One vector is turned by the same rotation once a tick. Each row is the vector after some number of ticks, and that number follows the row.
The counts run from 0 to 760.
[ 89 175 124 141 124  97  73 122 132 132 109  99 127 136 133  74 122 170
 138  78 106  80 125 154 133 134 131 102 102 150 142 134 142] => 271
[127 144 117 154 106 137  98 114  95 149 147 100 131 180 107  70  82 156
 111 147 159 158 152 146 131  89 136 146 178 112 127 121 105] => 601
[117 164 134 159 151 133  92 127  88 167 155 110 115 167 135  92 143  98
 176  57 118 113 122 129 141  95 125 125 119 147 126 136 122] => 724
[124 163 117 129 157  98 168 125 164 203 156 110 115 142 181 130 118  79
 125  75 130 140 136 125 106 124 142 120 123 124 140 156 137] => 120
[107 122 147 138  90  83 152  83 132 150  66  93 115 132 159 140 124 110
 113 148  99 128 170 158 120 116 157 146 114  95 141 169 107] => 384
[121  67  90 143 109 113 111 119 112 172 172 134 147 161 152 146 117  97
 123 140 137 120 147 126 124 133 179 121 137  74 138 128  66] => 390
[116 152 142 133 155 130 103 106 107 170 140 123 123 165 159 117 124  92
 188  37 116 114 141 141 145 107 126 129  97 147 140 142 119] => 723
[107 163 127 182 150 120  77 141 126 165 153 114 140 156 164 107 113 148
 109 123  96  74  94 154 127 109 151 150 118 109 152 106 117] => 536
[132 147 106 185 115  92 135 133 167 114 123  91 113 152 104  95 145  89
  87 176  97 129 143 135 120 122 164 136 151  97 114 162 115] => 154
[100 129 125 130  88  78  93 109 158 107  79  71 118 112 103  85 114 147
 126 118  89 115 176 159 142 128 138 103 122 144 126 144 106] => 376
[119 150 120  75 145 135 101 125 132 168 158 132 137 142 178 162 123  89
 154  77 118 108 142 109 128 150 145 109 102 112 187 161 119] => 34
[ 88 166 122 176 112 103 132 142 167 152 128  79 135 115 144 114 126  91
  82 161  93 104 118 103 109 139 171 111 127 101 133 137 103] => 251
[ 82 170 110 142  83 116  80 134 168  92 114  84 132 132  79  80 133 126
  94 156 110 120 167 126 145 139 130 106 128 119 120 149 111] => 557
[158 179 113 133 160 151 103 127  92 153 150 120 112 190 149 132 146 111
 129 123 130 127 111 141 127 108 137 142 138  99 182 173 163] => 678
[166 167 120 126 119 149  88 107 131  93 104 107 109 174 122  96 134 123
 122 157 107 134 160 142 137  81 136 180 156 122 164 173 117] => 373
[127 139  86 142 109 119 123  92 114 147 128 123 108 177  67  78 145  95
 158  75 148 148 166 149 133 144 126  98 141 127 133 157 140] => 733
[127  95 129 131  95 105 107  95 109 146 110  94 120 125  95  90 108 125
 174  85 101 146 175 148 151 118 145  88 149 140 128 151  78] => 513
[108  96 112 156 136  98  87 147  73 186 171  97 106 141 149 149 149 120
 131 127 130 107 113 150 131 117 163  92 120  92 143 137 118] => 305
[119 136  76 102 146 111  80 139 124 181 200 129 109 146 135 117 151 116
 145  95 155 107 135 161 131 116 123 105 130 132 136 140 147] => 265
[136 131 125 178 121 156  99 109 106 101 117 121 141 209  66 114 131 112
 125 120 125 157 154 138 157 127 141 127 138  82 145 143 112] => 735
[155 148 123 133 123 120 135 120 201 105 123 100 143 155 127  78  93 112
 120 101  94 148 170 118 131 127 150 114 162 136 130 151  89] => 607
[123 119 102 111 113 117 108  82  90 150 123 144 112 199 104 116 135 123
 158  89 166 148 175 177 143 114 120 137 129 114 135 149 140] => 46
[157 115  84 129 107 104 121 100 116 149 139 103  92 148  80 102 136 111
 121 141 145 175 172 165 127 111 142 113 179  96 143 167 132] => 467
[105 139  83 144 123 141  75 133 133 166 188 154 149 157 117  92 133 112
 145  83 126  78 125 113 128 150 151 115 127 121 145 109 107] => 83
[143 130 127 150 104 112 108 102 166 103  76  98 122 131 102 117 119 124
 116 155  58 129 159 160 151 134 161 130 129  95 168 157  96] => 59
[ 93 202 136 101 115 134 117  92 126 148 108 110 147 166 155 108  85 151
 124  84 148 128 161 138 117 125 116 140 115 129 171 139 146] => 730
[117 183 135 111 131 143 114  89 147 155 129 118 123 166 112  82 116  97
 154  52 132 154 170 145 146 111  97 138 124 159 130 149 140] => 321
[101 132 118 106 131 126 120 130 170 194 176 132 156 135 193 130  83 101
 122 105 117 125 155 123 125 116 147 138 134 123 136 117  66] => 665
[129 135 102 127 131 135  99 145 124 169 198 138 131 186 189 130 131  87
 120 144 151  97 128 103 108  97 156 157 142 116 138 149  89] => 75
[144 149  81 150 133 116  99 109 106 126 127 134 106 198  90 109 179 114
 126 118 137 122 137 167 131 138 136 128 129  92 154 163 182] => 363
[115 128 118 118 119  91 119 138 143 180 166  68 112  88 130  89  89 117
 119 113 123 147 160 126 125 125 151  75 165 135 124 136  92] => 63
[ 85 140 126 175 124 104  90 119  66 149 112 107 109 166 123 135 169 124
 136 109 118  94 121 162 138 130 142 116  81  97 138 144 156] => 39
[105 171 122 159 145 156  68 148  97 129 170 114 139 201 125 109 154 102
 123 132 143 113 122 123 140  99 124 139 118 109 123 145 133] => 315
[125  80 101 146 116  65 131 126 146 159 146 112 117 137 157 112 133 101
 152  83 118 107 162 143 113 123 161  93 124 141  93 146  90] => 207
[ 81 151 117 117 125 104  67 125 115 144 135  96 129 125 113  93 126 154
 146  67 122  95 149 155 147 150 127  75  94 148 140 127 140] => 272
